In the rows, zero is written as 128.
Each path below is one point turned by a fixed rotation once a step. After each direction that follows a path, write how fast that rotation turns it, in degrees a step (0 if it stays still).
Each turn is a multiple of 5 degrees from 10 to 175, or 0.
Each row of a path follows its step; steps can be skipped.
path 1
step 1: [131 121 127 130 127 117 129 133 121 125 122 137 134 130 129 126 134 131
 125 136 140 123 118 123 129 135 125 128 129 133 127 128 128 132 130 128
 137 130 122 122 128 129 129 123 123 124 120 131 133 122 126 129 128 131
 131 120 124 120]
step 5: [131 124 134 130 132 120 131 125 130 129 131 126 135 126 133 131 124 130
 127 131 134 128 125 120 127 132 126 133 131 124 131 123 134 138 127 131
 131 131 122 124 129 130 136 125 127 127 138 135 126 123 132 113 120 122
 123 122 137 133]
step 6: [128 133 142 134 129 127 133 132 122 120 134 136 130 126 122 126 134 129
 140 124 135 128 128 130 120 129 128 126 127 126 123 124 135 129 131 133
 135 127 121 129 134 122 125 127 124 118 131 132 123 128 128 123 136 130
 125 127 132 124]
step 7: [133 126 132 128 129 118 128 140 126 133 122 119 127 124 130 133 125 121
 132 127 135 119 126 123 127 131 132 131 123 130 125 127 132 137 126 133
 125 125 125 129 129 130 130 131 123 130 135 125 115 125 126 124 126 135
 119 125 136 128]
step 8: [127 136 132 135 131 126 130 130 124 126 131 133 119 125 130 122 126 117
 139 135 134 125 125 119 130 131 125 134 126 131 116 128 127 124 124 131
 132 129 124 132 123 123 124 131 126 124 131 131 132 133 124 114 127 127
 130 125 128 121]
step 9: [128 120 129 135 125 114 126 123 126 133 135 130 123 130 125 129 128 127
 133 126 132 127 128 119 123 136 127 134 127 133 126 133 128 136 119 130
 137 129 133 136 131 132 131 130 122 124 131 123 122 132 121 132 127 137
 123 128 130 135]
step 13: [126 126 133 130 124 124 132 133 126 126 126 130 123 132 126 126 127 124
 121 128 134 126 133 119 118 129 125 136 129 125 122 133 120 124 126 132
 131 133 131 121 137 124 132 139 128 126 125 128 124 128 128 122 135 114
 122 125 125 135]
step 14: [133 125 141 121 130 128 122 143 129 128 132 133 127 130 126 132 120 136
 128 131 130 132 129 127 135 126 132 129 132 131 130 126 124 128 115 141
 136 128 129 130 133 136 130 131 122 123 129 125 128 131 126 121 126 128
 127 131 127 133]
step 15: [130 126 143 123 129 122 138 134 128 125 121 124 125 126 125 129 126 118
 128 125 125 123 126 127 124 124 124 134 135 130 125 127 124 131 127 132
 133 129 136 124 126 122 121 137 128 119 127 130 133 130 126 136 132 126
 134 123 130 134]
step 17: [130 132 134 126 126 117 126 132 133 121 125 130 124 124 132 129 132 125
 134 128 121 126 122 131 130 142 128 133 135 134 134 132 126 128 132 127
 143 136 127 129 131 125 128 133 127 118 127 128 135 124 133 129 130 122
 129 125 123 129]
Directions:
[127 127 128 128 128 127 131 124 125 128 128 128 131 126 127 130 130 128
 127 127 127 126 128 129 127 128 127 126 128 130 127 129 126 128 126 130
 128 128 128 127 128 128 124 128 129 127 128 129 126 128 127 130 129 129
 126 132 130 128] | 120
[131 129 127 127 127 126 127 127 128 129 128 128 128 128 128 130 128 128
 128 130 126 129 130 129 130 127 131 128 126 128 129 128 129 128 127 129
 129 130 129 129 127 132 130 128 127 130 129 127 124 126 127 128 126 129
 128 129 131 130] | 155
